In the rows, zero is written as 128.
Named turns come first, each shown by rows before and after it. Which turns, in which order, take the first row of each pair that follows to the second? Write the first one first, as in the answered first pair.
filu:
[148 114 114 134 103 122 132 120]  ->  [142 138 117 113 110 123 102 127]
[105 106 112 157 125 124 154 119]  ->  [110 125 149 137 124  86 117 143]
[153 136  90 120  89 148 161  96]  ->  [170 145 131 103  78 101 125 137]
[ 85 133 129 139 148 150 122 133]  ->  [110 104 144 161 129 129 146 138]
musu:
[ 97 109 143 183 158 143 127 122]  ->  [145 102 144 146  96  91 162 135]
[ 85 128 146 112 114  86 139 164]  ->  [133 153 128  67 110 101 116 148]
[107 124  87 119 113 154 164  97]  ->  [106 125  90 121 111 156 167  97]
[114 159 155  73 141  73 116 145]  ->  [111 172 145  74 168  92  94 136]
tumab:
[131 107 140 168 157 165 118 111]  ->  [111 101 169 169 143 115 131 142]
[144 121 140 137 127 112 112 135]  ->  [136 132 133 123 120  97 127 141]
[117 132 119 139 173 183 145  97]  ->  [118 117 159 169 183 163 132 121]

Between the rows of a pair lie 2 to 3 turns.
[139 116 142 141  95 121 153 143]  ->  [126 157 126  96 111 116 124 152]	tumab, filu
[133 149  97  75  98  97 134 139]  ->  [ 90 109 131 171 168 147 102 131]	tumab, musu, tumab
[162 143 122  90 119 163  79 109]  ->  [123 146 143  82  95  93  97 151]	tumab, tumab, tumab
[162 120 111 126 154 207  98  71]  ->  [126 165 151  55 121  79  82 151]	musu, musu, filu
[ 98  93 154 170 141 120 143 124]  ->  [130 157 121  75 130 118  95 127]	musu, filu
[135 141 110 114 151 150 135 104]  ->  [138 123 110 127 128 135 166 106]	musu, musu, tumab
[104 120 126 149 123 151 158 116]  ->  [129 160 140 108 127 139  92 136]	musu, filu, musu
[158 142  65  87 106 163 136  92]  ->  [168 127  67 102  94 156 156  90]	filu, filu, filu
[159  80 120 159  97 198 139  96]  ->  [176  68 134 167  89 173 137 113]	filu, filu, filu
[146 171 125 103 111  97 105 132]  ->  [117 147 140 169 156 135  96 118]	tumab, tumab, musu
[111 127  83 125 147 181 148  95]  ->  [157  98 177 172 137 122 100 147]	tumab, filu
[180  89 115 136 134 171 134  95]  ->  [135 117 164  96 123  69 127 167]	musu, filu, tumab
[110 150 104  84 113 107 149 140]  ->  [ 87 142 101 125 164 154 123 114]	musu, musu, tumab
[136 150 109 109 143 152 108 114]  ->  [161 117 116 142 127 153 138 106]	filu, musu
[119 125 163 175 121 114 146 145]  ->  [110 138 160 177 147 141 120 135]	musu, musu, musu
[ 80 155 119  82 136 127 105 136]  ->  [ 97 157 117  72 125 121 108 137]	musu, musu, musu
[ 67 148  94  92 102  98 189 130]  ->  [ 94 127  79 118 101 142 206 101]	tumab, musu, musu
[123  86 177 155 106  99 121 155]  ->  [105  95 173 170 143 124  99 146]	musu, musu, musu
[146  99 139 141 101  82 150 144]  ->  [171 125  94 109 127 146 114 101]	musu, filu
[165 113 120 159 128 183  76 115]  ->  [147  86 151 195 120 148  96 137]	filu, musu
[171 119 161 163 132 149  87 119]  ->  [125 149 159 149 165 145  68 124]	musu, filu
[120 142 110 127 143 169  96 112]  ->  [172 103 131 151 107 156 129 116]	filu, musu
[131 141  84  74 109 153 101 105]  ->  [161  91 109 141 120 181 102  90]	filu, tumab, musu
[ 98 124 113 126  95 108 191 130]  ->  [197 118 136 125 104 141 112 116]	musu, tumab, filu
[148 114 107 156 109 163 139  91]  ->  [152 149 116  89  83 100 119 128]	filu, tumab, tumab
[149 133  70 108  95 146 146  98]  ->  [179 126 102 105  80 119 129 122]	filu, tumab
[115 138 107 116 134 152 136 118]  ->  [156 135 128 102 109 125 129 133]	musu, filu, musu
[100 166 158  96 168 109  84 153]  ->  [121 161 144 101 177 145  70 126]	tumab, tumab, tumab
[167 114 135  98 109  97 113 123]  ->  [144 104 158 138 149 114  91 122]	filu, tumab, tumab
[182 139 136 128 112 108  87 139]  ->  [165 159 121  95  95  90 109 142]	tumab, tumab
[141 113 134 142 153 155 100 114]  ->  [118 118 162 133 128  95 120 158]	musu, filu, musu
[173  81 153 177 103 137 149 114]  ->  [126 123 184 139 115  78 108 163]	filu, musu, musu
[ 98 154 100 114 132 146 119 141]  ->  [116 116 143 165 119 118 135 163]	tumab, tumab, musu
[126 106 103 143 134 151 156  96]  ->  [165 118 143 113 109 100 125 141]	musu, musu, filu
[169 107 191 146 112  89  98 157]  ->  [ 77 157 156 136 182 135  67 141]	tumab, musu, musu
[125 140 138 127 169 153  62 127]  ->  [153 116 152 111  86  79 129 159]	musu, musu
[134 175 143  86 113 122 121 121]  ->  [157 148 179 124 124 125  98 128]	tumab, tumab, tumab
[ 89 154 114  88 105  98 126 152]  ->  [ 59 131 125 148 142 136 120 137]	musu, tumab, musu
[134 104 141 181 148 173 141 103]  ->  [ 92 146 169 139 163 117  94 151]	tumab, filu
[164 123 117 137 160 174  83  89]  ->  [158  98 178 165 129  91 111 146]	tumab, musu
[152  96 134 165 150 161 109 122]  ->  [151 148 112  73 112 109 114 141]	tumab, tumab, musu
[147 122 119 160 147 173 106 107]  ->  [ 98 123 156 145 119  86 134 167]	tumab, tumab
[172  97 170 176 130 120 115 139]  ->  [157 148  80  92 112 140 158  99]	tumab, tumab, tumab
[107 111 137 167 128 143 134 131]  ->  [137 122 152 130 105 103 115 158]	filu, musu
[ 95 154 100 102 145 138 122 117]  ->  [107 128 113 147 161 166 122 106]	musu, tumab, tumab
[164 142 122 133 144 134  72 129]  ->  [135 138 131 146 161 130  79 137]	filu, tumab, filu
[196 117 175 131  86  80 155 166]  ->  [ 61 131 176 177 181 122 130 156]	filu, tumab, musu
[136 141 158  83 119  94 137 140]  ->  [146 131 116  91 116 133 164 100]	tumab, filu
[ 75 136 154 136 141 105 125 161]  ->  [ 88 113 123 141 116 117 184 135]	tumab, filu
[125 160  90 101 120 118 148 130]  ->  [137 110 148 183 142 132 133 134]	tumab, tumab, musu
[106 146 149 110 163 144 114 131]  ->  [134 154 135  88 146 146 113 127]	musu, musu, musu
[157 125 165 149 106  96 149 141]  ->  [153 152 106 102  98 129 167 110]	tumab, tumab
[107 158  89  80 125 121 133 108]  ->  [176  90 131 152 107 121 138 107]	tumab, filu
[132 105 114 118 108 124 143 135]  ->  [109 103 120 132 114 127 148 134]	musu, musu, musu
[100 108 173 172 146 131 124 144]  ->  [136 108 154 133  88 103 171 145]	filu, filu, musu
[142 101 112 132  77 116 200 121]  ->  [152 171  96  56 109 123 104 126]	filu, tumab
[146 130  79 130 116 185 139  88]  ->  [156  82 147 197 112 146 141 123]	tumab, musu
[139 153 158 112 143 129  76 152]  ->  [160 146 156 101 117 111  89 154]	musu, musu, musu
